In the rows, 128 means zero.
Turns in one plane each, and the order they were made in; the first pair answered:
E:
[177 127 166 104 162 143 133 145 133 137  95 172 141 168 103 104 108 174
  87 147] |-> [137 123 160 118 156 175 138 148 154 121 115 103 131 167 150 122 171 184
 103  81]
[162 135 190 129 105 124 153 157 101 104  72 103 168 137 157 121  58 113
 116 121] |-> [146 160 194 131 111 132 164 140 129  96  70  83 152 145 164 131  97 110
  97  96]
[134 111 124 115 137 107 120 143 121 130 135 137 154 112 144 125  75 133
 140 170] |-> [122 165 143 113 150 112 142 105 170 108 113 123 122 132 130 143 138 115
  94 138]
[146 117 122 137 129 137 110 147 114 125 139 114 137 155 154 146 124 126
 138 111] |-> [169 134 131 134 140 123 111 137 117 122 124 143 133 163 129 141 108 113
 114 134]
C:
[134  73 153 136 105 175 112 182  79 105 135 110 153 135 210 114  88 196
 154  99] |-> [155 168 150 129 127 100 133 103 109 107  95 209 112 131  77 143  63 117
  84 207]
[ 76 132  90 120 137  75 108 114 120 133 170 103 133  55 120 137 157 129
 177 145] |-> [117  82 116  97 139  87 101 156  90 138 161 122 156  76 155 100 107 165
 175 147]
[112  79 143 136  94 159 117 167 102 118 154  74 153 133 195 123 160 170
 156  62] |-> [191 127 166 109 116 102 125 140  93 124 107 200 155 148  94 105  64 134
  86 171]
[179 176 199 113 155 105 159 136 159 105  94 138 115 172 123 121 157 122
  68 110] |-> [145 169 185 124 143 121 159 137 169  99 114  90 113 162 144 134 197 125
  92  74]
Y:
[148 120 177 125 140 181 142 153 113 141 134 118 114 136 188  98 130 167
  85 124] |-> [133  95 156 133 128 177 132 169  88 155 154 116 122 112 189 106 106 164
 131 144]
[150 108 122 134 130 121 120 135 111 145 118 143 125 126 113 128 106 125
 144 163] |-> [146 135 145 126 136 133 136 119 148 129 104 128 110 153 127 125 152 135
 105 125]
[148 104 136 131 127 131 127 140 105 128 134 141 134 129 128 126  90 137
 154 144] |-> [152 132 166 124 137 137 142 132 134 111 120 138 122 151 131 123 121 137
 110 115]
[140 176 111 157 113 117 120 115 131 130 102 148 160 113 144 143 157 106
 112 120] |-> [128 159 100 167 104 122 115 120 123 136 117 140 159 104 146 146 156 105
 139 116]
Pairs:
(2 to 4 turns a pair)
[ 60  83  93 181 108 106 120 137 117 141 171  81 109  73 167 145 170 143
 149 142] |-> [106 119 106 166 125  62 127 111 115 146 138 168 103  82  88 141 109 113
  99 223] : E C C C
[129 120 150 129 123 139 167 148 150 140 122 130 106 143 146 140 192 135
  98  71] |-> [ 92 128 113 144 111 128 160 137 143 150 144 117 104 110 125 170 196 110
 130  94] : E C E
[210 138 183  94 157 123 146 136 128 116  66 198 143 174  97  83  70 157
  69 141] |-> [204 148 198  93 164 138 152 130 150 102  63 170 136 192 121  85 110 165
  52 102] : E C
[123 158 122 135 119 110 116 110 123 119 114 151 122 114  97 136 111  93
 131 162] |-> [156 123 154 116 124 127 116 145 110 117 109 156 145 142 140 105  94 133
 117 141] : Y C E
[134 115 128  95 115 154 133 158 165 123 110  50 109 134 186 135 200 164
 139  59] |-> [138 195 119  99 132 100 146  93 187 122  87 117  80 129  85 164 189  98
  92 134] : C C
[172  84 182 130 138 149 109 227 104 134 137 151 161 127 165 103  93 173
 127 114] |-> [156 154 207 126 154 150 140 175 169 108 113 139 119 156 148 120 174 151
  59  73] : E E E E
[114 129 145 124 132 136 139 112 170 119 126  95 115 146 158 111 187 131
 124  91] |-> [ 85 139 109 141 131 119 131  95 162 130 143  97 110 110 124 137 178  99
 154 130] : E C E
[123 121 146 123 118 165 132 147 179 110  96  85 111 170 150 118 142 133
  86  80] |-> [136 146 125 128 127 121 132 122 168 123  85 149 104 147  73 126  86  92
  83 167] : Y E
[117  80 145 112  96 158 135 151 165 128 141  93 151 141 134  70 163 157
  97  83] |-> [146  59 137 103  92 135 124 160 135 146 142 144 161 129 107  59  90 153
 104 146] : C E E
[246 157 221  80 125 133 170 127 154  93  92 182 155 192 135  97 103 143
  48 105] |-> [135  55 119 140  80 169 117 181  83 129 196  68 188  96 197 132 108 155
 240  88] : C E
[187 129 152 112 138  96 121 135 115 148 110 190 141 143  94 108  81 137
  89 190] |-> [103  78  94 150 109 137 101 165 101 155 170  84 152 100 160 136 134 156
 189 125] : C Y C
[139 169 137 118 133  89 126 106 127 147 103 170  82 131  89 118 102 106
  92 156] |-> [136 106 116 125 114 105  99 147  82 161 134 150 115 110 120 107  63 130
 154 156] : E E
[ 76 112  68 157 106 126 121 116 100 139 173  93 126  74 122 152 140  97
 208 143] |-> [ 83 103  67 157 105 121 116 126  93 139 172 105 134  77 121 144 123  97
 217 148] : C C E E
[150 149 153 101 141 129 149 139 145 123 111 129 123 163 132 118 148 155
  77 104] |-> [131 168 111 116 132  98 139 113 130 139 121 155 115 122  74 146 120 109
 106 165] : E Y C
[ 80  90  76 126 106 123  95 132  93 136 150 124 147  72 116 143  95 107
 201 173] |-> [ 41 117  77 131 104 144 105 107 135 115 151  73 122  84 137 158 173 107
 186 109] : E E
[ 81 107  73 114 138 132  90 156 114  93 172  90 148 105 158 125 137 138
 217 101] |-> [ 83 171  61 108 152  86 105 105 133  92 148 141 119  95  77 151 135  85
 176 161] : C C
[ 96 108 102 142  97 147 115 142  95 153 180  85 136  83 152 146 127 133
 210 124] |-> [ 84 171 128 135 108 148 143  96 152 124 154  79  99 108 130 161 201 111
 150  91] : E E
[181  85 164 104 142 141 159 151 122  96  80 170 158 163 171  74  98 202
  91 106] |-> [140 182 149 124 152 116 182  78 176  81  71 167 109 156  99 123 176 137
  53 116] : C C E E
[ 98 178  86 124 159 135 151 126 153 128 157 129 130 159 101 116 199 146
  64 107] |-> [ 88 176  73 129 157 133 155 123 151 130 162 128 129 149  95 121 198 138
  74 112] : E C E
[ 99 132 153 123 163 123 179 103 178 121 148 156  88 192 168 120 209 102
  76 117] |-> [141  48 153 114 153 132 151 165 115 145 162 178 135 187 206  80 124 149
 118 139] : C E
[141 104 163 115 107 162 136 166 143 105 130 100 131 133 175  69 140 162
 122  88] |-> [105 113 138 131 102 163 133 152 151 106 147  76 119 117 168  94 169 142
 140  79] : E C C
[150 107 193  90 132 149 113 178 133 110 110 121 131 134 167 103 148 164
  84  82] |-> [160 122 200  81 139 138 117 166 139 108  97 136 129 144 149 100 138 157
  66  95] : E E
[122 127 100 139 124 128 100 118 122 139 157 121 121  91  71 160 111  66
 159 194] |-> [156  86 119 123 127 146  88 160  96 142 150 133 149 108 107 128  71 102
 160 194] : C C
[143 151 120 105 126  85 136 100 123 114 101 177 132 113  82 127 108 102
 119 182] |-> [178 126 150  86 132 101 136 125 119 109  89 179 147 143 123  93 102 140
  96 154] : Y E Y
[126 142 148 120 147  90 136 108 170 120 110 133 102 128 101 142 179 120
  83 122] |-> [115 139 124 131 140  69 127 110 152 137 124 147 108 104  76 153 142 101
 111 164] : C E C
[152  75 125 124 121 100  87 197  44 163 136 181 136  86 109 121   3 154
 154 157] |-> [125 206 189 113 148 120 143 116 173 105  86 129  66 156 110 146 181 133
  24  42] : Y C
[ 98 152  84 136 126 125 124 101 117 149 135 153 113 103  71 153 119  90
 159 172] |-> [143  89 145 104 128 172 122 169 104 136 118 130 144 152 169  94 111 170
 137 104] : C E E C
[109 103 101 141 120 119 102 131 111 136 147 121 135  95 113 148 115 108
 170 125] |-> [ 94 128 106 142 126 128 111 116 131 127 144 101 119 104 117 156 159 100
 154  97] : E E
[ 86 148 139 117 140 142 136 105 163 109 139  92 108 142 127 153 209 121
  89  79] |-> [147 155 162  92 153 107 139 103 144 115 103 174 117 157  83 130 134 118
  47 144] : C C
[ 83 127 144 145 126 156 110 136 155 133 159  91 115 145 145 134 155 118
 164 110] |-> [ 95 145 167 134 135 152 120 124 170 123 140 106 104 165 143 129 167 116
 129 104] : C Y C C
[ 94 137 131 148 124 158 123 128 145 117 152  67 124 134 163 141 193 142
 131  65] |-> [ 89 138  79 160 119 109 109 112 102 142 163 126 133  84  89 162 119  94
 170 169] : E C E E
